Every row has a hidden score. How much higher is the second row's score than the first row's in each pair? 10 means about the same, 20 much higher and 0 much lower. The score is a weighted sum of the row's numbers plus the product of two more (or one squared), each taken from its middle value.
[ -8  -4   9   3  16 -13  38 -22 -12  27]
[ -4 -25  22  33   5   7  22 -13  -5  31] -> 11
[-16  50  15 -38 -11   2 -16 -34 -44  -4]
[ 47  -7  34  27 -29  13  11  -2  25 -28] -> 10
[  5 -16  21  15  23  16 -22   6  11   1]
[  2  55   1   9  -4 -25  13 -13  -3 -34] -> 5
[-16  20  -7  24 -36  10  -6  44 -25 -59]
[ 15   1  10  11 -25  -3  25  29 -14 -22] -> 13
[  4 -17  -6   6 -41  52 -50  14   2 -17]
[ 18  33  13  35   2  11  25 -25  -6   0] -> 7
[ 18 -41  13   7  34  25  -2 -13  22  23]
[-36  24 -48  -6 -28  20 -23  19  -1  18] -> 3
[ 24 -11  33   5 -12  21  11 -12 -23  10]
[ -3  -4   6   9   5 -27   4  21   1 -21] -> 7
[ 56  23  28  42 -32  17  28 -22   7  -3]
[-42  27  -6 -69  10 -22 -32 -43  -3 -43] -> 13
[ -9  31 -54  17  -6  -5  17   5  33 -13]
[ -9   7 -32  19   8  10 -16 -17   4  39] -> 10
[  2   8  17  10 -14  -1  -3 -31 -47  -9]
[ 14  -1 -46   5   6  14  19  45  18  -2] -> 12
[-10 -14   7 -17  31   0  -6  -4   2  -3]
[-14  -4   0   6 -17   0   0  15  14  -2] -> 8
[ -6  24 -41 -37 -16  16 -14   6  11  21]
[  7 -27  12  17   7  -2  -5  -9  -6  -4] -> 12
[-23 -56   5 -39  33  11 -51 -17  25  16]
[-27 -20   4   3   6 -31  30   1 -10   9] -> 10
[ -8 -16   2  11  -8  -1   1  31 -29 -30]
[  1 -11  19  36  -2  16 -22 -14  19  -5] -> 12
[ 30   4  26   3 -10 -19  11 -31 -26  20]
[ 17  57 -13  -2   5  14  21 -13   4 -12] -> 4
[ -5  16 -18  -6 -15 -21   2  38  10 -13]
[  9  21  13  38  -4  34 -12 -36 -11  -5] -> 12
[ 11  -4  25   5  -5 -38  21 -14 -15 -13]
[  1 -26  -5   2  27 -21   0  -6   7  19] -> 11
[-10  -8 -14 -20  41  18 -19 -22   9 -17]
[-21 -13   7  40  -7  -7   9  17   8 -36] -> 7
[ -7  68  -5 -24 -28 -21  27   4 -45 -59]
[-17  21  -9   0   9  16 -48 -15  17 -16] -> 12
[ -7  -5  42  16  71 -38  44  -4 -12 -13]
[-42  60 -41  -5 -75 -21  35  24 -56  -3] -> 2
[-34  14 -19 -42  39 -12 -18 -34   3  63]
[ -8   4 -19 -52  -2 -12 -14  -2  -8 -20] -> 11
[ 11  25  13  -6   4  -2  29 -14 -28 -17]
[ 16  49 -13  35 -34  49 -28  20 -14 -38] -> 8
[ 13 -46  48 -27  60  -7 -21   3  12 -18]
[-11 -18  -2   8  12 -20  -1  12   3  11] -> 4
[ -8 -27  -4  -5  14  -1   1  15   9  21]
[ 10   0  13  -1  13   5 -14 -21   5 -52] -> 8
[ -5 -32   6  -2  13 -26  12  24   5  17]
[-15 -39 -11  18  49   0  -9  15   0  48] -> 11
[ -3  -6  -9 -16  36 -15  -7   1 -14   4]
[ 18  -7  36 -25  52 -19  -7   2  24 -10] -> 12
[-22  -7  -7 -44 -22 -20  11   0 -30 -50]
[  2 -21  13  22  33  22 -11 -20  16 -19] -> 14
[-26 -17 -13 -22  22 -34   3  12  -3 -20]
[-18  22 -36 -57  13 -13  -8 -53  14  29] -> 15
[ -6  24   3   8   5  11 -24 -27   9 -57]
[ 10  -4   7 -17   9  19 -19 -16  17  -9] -> 11
[  5  23  23  30 -24  21  -2 -32   3 -31]
[ 15 -17  19   0  17 -22  20   3 -10  43] -> 13
[ -6  20 -15 -28   1 -19  11  15  -7 -24]
[-12 -15  15 -37  54 -11 -27 -17  23 -26] -> 12
[  7 -39   7   1  -8   8 -30 -21  12   6]
[  6  31 -32  -1 -36  24   6  18   6  14] -> 5
[ 26 -31  -2 -10  15  25 -47   1  55  24]
[-11  -9 -21 -20  17   1  -2 -15   7  67] -> 12
[ 31  35 -14  30  -6   6  19 -33   2 -10]
[ 28 -12  22  11 -18 -36  38  14  -5  -9] -> 11
[ 13  11  23  13   9  24 -20 -14 -12   1]
[  4  -3  29  47  11  25 -20  -5   3  -3] -> 11
[  1  20 -37 -25 -10  11  18  14 -11  10]
[ -2   2 -20 -33  13 -26  11  13 -13   2] -> 8
[ -3 -20   9   6   3 -11  -6  25 -11  -8]
[ -2 -35  13  15 -29 -17  -5  14  -3  24] -> 14
[ -3 -11  44  27 -16 -18  27  -3 -15  -5]
[  4  26  38  12  17  -4  25 -50 -11  16] -> 10
[-53 -15 -57 -23 -71  43 -53   4   3  58]
[ -7  36 -11  -8 -53 -26  56   3 -43   6] -> 8
[ -4 -15  39  37  24  29 -28  -1  10 -13]
[  6  -3  33  23  48 -27  16  -3   8 -39] -> 8
[-29 -32   4 -20 -12 -23 -26   2   4 -20]
[-19  -1 -25 -26   5 -19  28  54 -12 -17] -> 13
[ 18  28 -13  37  -7  28   5   7  12 -28]
[ 20  -7   6 -29  15  36 -56 -20  35 -11] -> 10
[ 11  12  42  26 -11  12  17  -6  11 -30]
[ 35  -5  30 -11  -4   4  10 -26 -21   2] -> 11
[ 14  10  21  44 -20  25   3  -8  10 -40]
[ -4  33  19 -21 -18 -30  15 -40 -20 -37] -> 10
[ 34  13 -19  -1 -30  -6   8  35  -8   1]
[ -1 -16   0  18 -21   1   2   8  16   4] -> 11
[-16  -7 -48 -40  -4  16 -34  -3  24  23]
[ 25 -14  -4   4 -20  38 -32 -21  36   8] -> 8
[ -3 -32  -7 -30  -5 -20  -6  13 -27   9]
[ 35  15  32  41 -10  22  13 -15 -17 -41] -> 8
[-38  55 -56  -3 -79 -31  39  13 -42   3]
[ -6  12  14  -9  75 -33  -3 -12   2 -16] -> 1
[ 10  35  26  -9 -31   0  17 -35   9  -9]
[-11 -18  31  21  15 -17   0 -43 -14  25] -> 16
[-21  -1 -34   1 -14  36 -22  22  16  54]
[ 33  -2   8 -16  -7   2  21  11   7  35] -> 7
[ 19  38 -25  35   3   2  20   6  33  -3]
[45 18 12 30 -2 12 23 -8  5 18] -> 9
[ 13  17 -56  -9  16   6   8  47  31   4]
[-24  -8   0   7  10   4  -6   2  -6   2] -> 9
[-48 -38 -31 -21 -44  32 -74 -11 -11  38]
[ 22  19  36  10  -1  10   2 -18   7 -33] -> 7
[-20  22 -31 -24  11 -17  -9 -21 -11  48]
[  2 -41  31   0 -15 -27  -1  -4 -25  -6] -> 11
[ 25   7 -10 -35  16  27 -44  -7  37 -31]
[  8 -41  28   6  17   5   9   9  -4  24] -> 17
[-32 -11  -4  -5 -14 -14  -5  35 -21   5]
[ 34 -23  38 -20 -12 -10  10 -22 -22   0] -> 17
[  1  19 -41   2  12  17  14  46  12  28]
[ -2   5 -17  18  -2  -1  -7  17  -3 -20] -> 8
[-12  14  11 -13  -7  -9   1  -1 -18   0]
[-40  20 -23   9 -51 -25  35  -3 -43  25] -> 15
[ -8  24 -13 -15   2  24 -48  -9  12 -28]
[ 26  21  -9 -29 -24 -41  48   1 -14  -5] -> 13
[ 10 -28  -5   6  43  20 -44 -24  50  27]
[ 11   7  26 -17 -18 -16  15 -10 -20 -30] -> 6
[ 17  28 -11 -29  -7   9 -17 -16   2 -39]
[ -1  15  19  24 -22 -14  45  12 -11 -13] -> 12
[-15 -25  -2  -5  31  -9 -12   1   7  32]
[ 18  42 -31  -1 -10   7   6   3  24 -11] -> 7
[ -7   0 -17 -27   7 -27   5  10  -6  -5]
[  1  27 -17  29   3  16   8 -12   2  13] -> 11
[ -2 -18  15 -16  19 -18  21  12 -15  -5]
[  0  22 -41  22  -3   9  -3   6  26  -1] -> 11
[ -7 -10   2 -41  50  -6 -25 -19  13 -20]
[  3 -13  27 -12   1 -15  -3 -33 -18 -13] -> 10
[-40  34   2 -78  25 -33  -7 -59 -33 -28]
[  5  11  -1 -30  13  -3  11  27  -2  23] -> 16
[ 14   7 -25  18 -33  -6   9  33   2   0]
[ 36  21  22   3  -9  -1   4 -14   1 -22] -> 3
[ -4 -20   0  15 -31  34 -27  -7   2 -11]
[ -7  23 -14 -12   3  11 -23 -14  23 -34] -> 6
[ -4 -16 -11  -7  -6 -12  16  11  20 -16]
[ -8 -11  -1   3  16  -6   9  -1   4  33] -> 10
[-10   7   4   6  25 -34  18 -29 -44  13]
[  5  -6  18  43  -4  12  11 -20  -5 -13] -> 13
[  0  18 -43 -52  -1  38 -62 -20  49   0]
[ -3 -24   7  34   9  11   3   5   6  18] -> 14
[ 23  12   1 -44 -46  13 -11  21   9 -35]
[ 11  36 -53 -62 -35  14 -23   1   2  -5] -> 16
[ 20  52 -19  -7  -4  -6   2   6   1 -26]
[ 33 -15  -8  -7  -5  33 -47 -24  33  19] -> 15
[ 22 -25  32   7  18 -31  32  33  12  35]
[30 39 -9 43 -5 12 19 -1 21  5] -> 4
[ 12   4  32  47   1   8   3 -38  -9  22]
[-31 -22 -40 -66 -71  27 -50  -3 -13  36] -> 15
[ 18 -34  15 -14 -34 -16  -2  -5 -23  -2]
[-28  37 -30  10 -84 -22  45   9 -38  16] -> 12
[-10   1  -8  13  18 -16  30  47  -2   6]
[ 27  32  24  50  36  11  24 -10   7  -3] -> 8
[  3 -37 -11 -66  44  15 -76 -12  32  -9]
[ 12   7  23  55  21  21  19 -10   8   7] -> 14
[-20  22  10   1  -9 -12  37 -15 -27   7]
[ -5  14  23  13 -22 -16  29 -24 -11   3] -> 10
[ 20  -6  23  -6   7   9   6 -19  17 -15]
[ 11  -5  22   7 -35  -9  30  -7 -14  -6] -> 12
[-19   2  20  17  -8  -3  -2   9 -21 -25]
[ -5 -26  -5 -18 -23 -11   6  57   9  -8] -> 12
[-32   9  35  24 -13  -4  23 -31 -24 -12]
[  6 -29  19  13  17  16  11  11  23  24] -> 16
[ -4 -27  -5   5 -15 -25  13  53   0  -5]
[-14  13  -6   5  16 -25  23  18 -15   5] -> 10
[ 41 -33  45  48  -4   4  12  -5  14   8]
[-32 -33 -14 -32  39  -3 -65 -24  27   8] -> 6
[  5  -1  40  25  17  24 -29 -20   7 -11]
[ 31  -6  -9 -15 -10   6   5  -1  -1  45] -> 11
